Each row has a name. Each question is about the rows just above it.

Columns, left to right: M G N F K R Z
J77: [132 126 127 129 130 132 125]
J649: [128 133 127 131 130 122 125]
J637: [ 85 108  51  14 121  23 123]
J417: [133 126 131 133 130 129 123]
J280: [127 128 130 134 127 129 127]
J119: [124 129 131 127 128 130 126]
J696: [132 127 127 129 126 124 127]
J272: [130 131 129 125 124 126 126]
J430: [131 132 131 130 128 127 125]
J191: [ 85 108  51 131 121  23 123]
J337: [196 162  43 123 126  92  73]
[130 127 128 126 124 128] is in which column, read top down? : K
[123 127 126 127 126 125 123  73] is in which column, read top down? : Z

Columns, left to right: A U Y P
J628: [41 92 39 71]
J528: [ 77  62 104  55]
J237: [ 93 126  64 121]
J559: [113 172 112 152]
J635: [ 96 172 124 152]
Which entry of J559 is missing from [112 152 172]? : [113]
Which column holds this, read top down? [41 77] : A
Is [152 112 172 113] printed in one of the named rows, side by side and in this order? : no
[ 77  93 113] is in which column, read top down? : A
Is [111 152] printed in one of the named rows, side by side and in this order? : no
Is [ 62 103] printed in one of the named rows, side by side and in this order? : no
Is [93 39] printed in one of the named rows, side by side and in this order? : no

Columns, left to right: H D C V T E J W B
J957: [136 141 109 125 154 134  92 199 119]
J720: [100 166 127 112 126 126 106 118  99]
J799: [100 166 127 112 126 126 106 118 117]
J541: [141  88 133  93 149 125 137 197 143]
J695: [141  88 133 142 149 125 131 150 120]
Shuffled J695 with one entry gone: [133 120 125  88 149 131 142 150], missing : [141]
[127 127] is in which column, read top down? : C
Which entry of J720 is missing from [112 118 126 106  99 127 126 166]? : [100]
Which column holds [ 92 106 106 137] top down? : J
Which column holds [100 100] top down? : H
Which entry of J695 is missing from [ 88 142 150 133 125 141 131 120]? : [149]
[127 127 133 133] is in which column, read top down? : C

Columns, left to right: tosit Bop vonos dugef Vepug dar tiro gelor mafo
J226: [192 199 178 158  86  37  60  56 211]
J26: [183 145  85 116 103 148 188 155  34]
J330: [ 74 106 144  32 114 230 207 233 165]
J356: [184 155  92 152 101 117 131 116  94]
J627: [118 165 184  57  63 136 130 121 204]
J58: [ 66  70  92  48 169 238 216 226 105]
J133: [192 199 178 158  86  37  60  56 171]
J929: [183 145  85 116 103 148 188 165  74]
Which column holds [114 101] top down? : Vepug
Does one of the named rows hold [226 216 238] side by side, in this order? : no
[ 34 165  94 204 105 171  74] is in which column, read top down? : mafo
Is [136 130 121] printed in one of the named rows, side by side and in this order? : yes

Columns, left to right: zof vuduv nosu bokoz pulek ket Vilup Mige duti lor
J225: [132  63 188 152 191 107 144 195 108 145]
J865: [132  63 188 152 191 107 144 195 108 155]
J51: [103 115 146 231  65 122 163  21 145 163]
J939: [119 237  53 151 112  70  89 185 126  85]
J306: [119 237  53 151 112  70  89 185 161 120]
Is [ 89 185 126  85] printed in one of the named rows, side by side and in this order? : yes
J225 without one entry, shuffled: [191 108  63 107 188 145 132 152 195]. Gone: : [144]
Among the named rows, does one hold [132  63] next to each other, in this order? : yes
Which column holds this, read top down? [63 63] : vuduv
J939 without one entry, shuffled: [ 70 119 126  53 185 151  85  89 112]. Gone: : [237]
Which column holds this, read top down? [188 188] : nosu
Which column holds [163  89  89] top down? : Vilup

Columns, left to right: suvok gekom vepot bovi Lize Rem viz loka
J971: [141 193 148 131 158 137 202 155]
J943: [180  96  88 176 109  89 221 102]
J151: [196 120 115 173  88 162 195 185]
J885: [128 142 210  86 137 190 115 154]
J486: [180  96  88 176  82 135 162 146]
J464: [ 87 127 137 100 149 109  83  95]
J442: [179 131 136 154 102 167 181 188]
J666: [140  79  87 152  92 114 105 106]
J311: [125 136 200  89 135 182 108 190]
J610: [102 193 241  61 180 187 131 200]
J492: [128 142 210  86 137 190 115 202]
J702: [140 211 216  97 170 187 196 215]
Which column holds this, read top down? [ 88 137  82 149 102  92 135 180 137] : Lize
Which column holds [114 182] top down? : Rem
Among the named rows, does one hold [182 135  89] next to each other, in this order? : no
Among the named rows, does one hold [100 149 109] next to each other, in this order? : yes

Columns, left to right: gis Kadip fikov sul Nudof
J148: [ 85 127 155  73 116]
J393: [ 80 130  87  86 143]
J584: [148 138  99 212 217]
Which entry of J393 is missing from [ 80  87 143 130]? : [86]
Among the named rows, does one hold [127  85] next to each other, in this order? : no
Which column holds [ 86 212] top down? : sul

Columns, left to right: sur gizi Zafi sisi Nomap Zusa gek
J130: [170 149 160 160  45 185 183]
J936: [110 116  92  92  76 115  97]
J336: [190 224 107 107 188 139 110]
J424: [ 91  90  95  95  50 110  98]
J924: [137 123  83  83  76 162 124]
J319: [221 204 112 112 191 221 175]
J985: [130  53 162 162  81 163 129]
J814: [ 70  68 163 163  92  86 124]
J896: [215 215 108 108 193 197 154]
J972: [215 193 129 129 199 221 187]
J966: [170 149 160 160 176 185 183]
Is [175 221] printed in one of the named rows, side by side and in this order? : no
Which entry of J985 is missing from [163  53  81 162 162 130]? : [129]
Which entry of J424 is missing from [91 50 95 98 90 95]? : [110]
Does one of the named rows hold [112 112 191 221] side by side, in this order? : yes
[190  91 137 221] is in which column, read top down? : sur
Which entry of J424 is missing from [ 90  95  91 110  50  95]? : [98]

Columns, left to right: vaf dagup nizis Memi bazil mim Gomod
J618: [ 71 195 172 130 101 219  97]
J548: [179  70 128 130 153  77  78]
J451: [ 68 180 201 192  66 190 130]
Which entry of J548 is missing from [ 78 130 128  70 179 153]? : [77]
Does one of the named rows hold [180 202 192] side by side, in this order? : no
Does one of the named rows hold [130 101] side by side, in this order? : yes
[97 78] is in which column, read top down? : Gomod
Does one of the named rows hold [ 70 128 130 154  77] side by side, in this order? : no

Columns, left to right: bafu pogig mitid lukol Gefog Zema zoke bukes Rebig zato
J565: [142 120 115 121 153 126 109 122 160 121]
J220: [129 159 135 139 158 136 106  90 194 135]
J213: [106 114 160 161 145 146 116 123 202 149]
J542: [125 135 127 124 111 123 140 152  96 126]
J112: [126 112 138 144 160 138 104  86 205 136]
J71: [114 111 153 156 145 144 108 101 215 146]
J71 without one entry, shuffled: [156 146 108 153 111 145 101 215 114]. Gone: : [144]
J213 without one entry, shuffled: [149 145 160 116 106 161 114 202 123]. Gone: : [146]
Which entry of J71 is missing from [101 156 144 114 215 145 108 146 111]? : [153]
Which column holds [139 161] top down? : lukol
J542 without one entry, shuffled: [111  96 127 140 135 152 126 123 124]. Gone: : [125]
Shuffled J220 with one entry gone: [159  90 129 136 135 135 194 139 106], missing : [158]

Columns, left to right: Rima Ses Vodan sevid Kizok Leral seb rono roduv sunan
J489: [159 242 165  97 214 162  69 160  80 149]
J998: [159 242 165  97 185 162  69 160  80 149]
J945: [159 242 165  97 214 162  69 160  80 178]
J970: [141 148 203  71 107 138 185  64 202 110]
Is [ 71 107] printed in one of the named rows, side by side and in this order? : yes
Is [ 80 160] printed in one of the named rows, side by side and in this order? : no

Columns, left to right: Novof pup Birab lukot nutip vak Netok
J740: [166  81 111 199  89  23 134]
J839: [210  80  55 151  84  79 207]
J122: [182 157 114 129  93 159 175]
J813: [124 122 168 104 101 205 113]
J745: [210 164  55 202  84  79 207]
Which column holds this, read top down? [159 205] : vak
Which entry of J839 is missing from [207  80  84 210  55 151]? : [79]
Does one of the named rows hold [205 101 104 168 122] side by side, in this order? : no
J813 without one entry, shuffled: [101 104 205 122 113 168]. Gone: : [124]
Which column holds this, read top down? [166 210 182] : Novof
Which column holds this, read top down? [ 80 157] : pup
Is [166  81 111 199] printed in one of the named rows, side by side and in this order? : yes

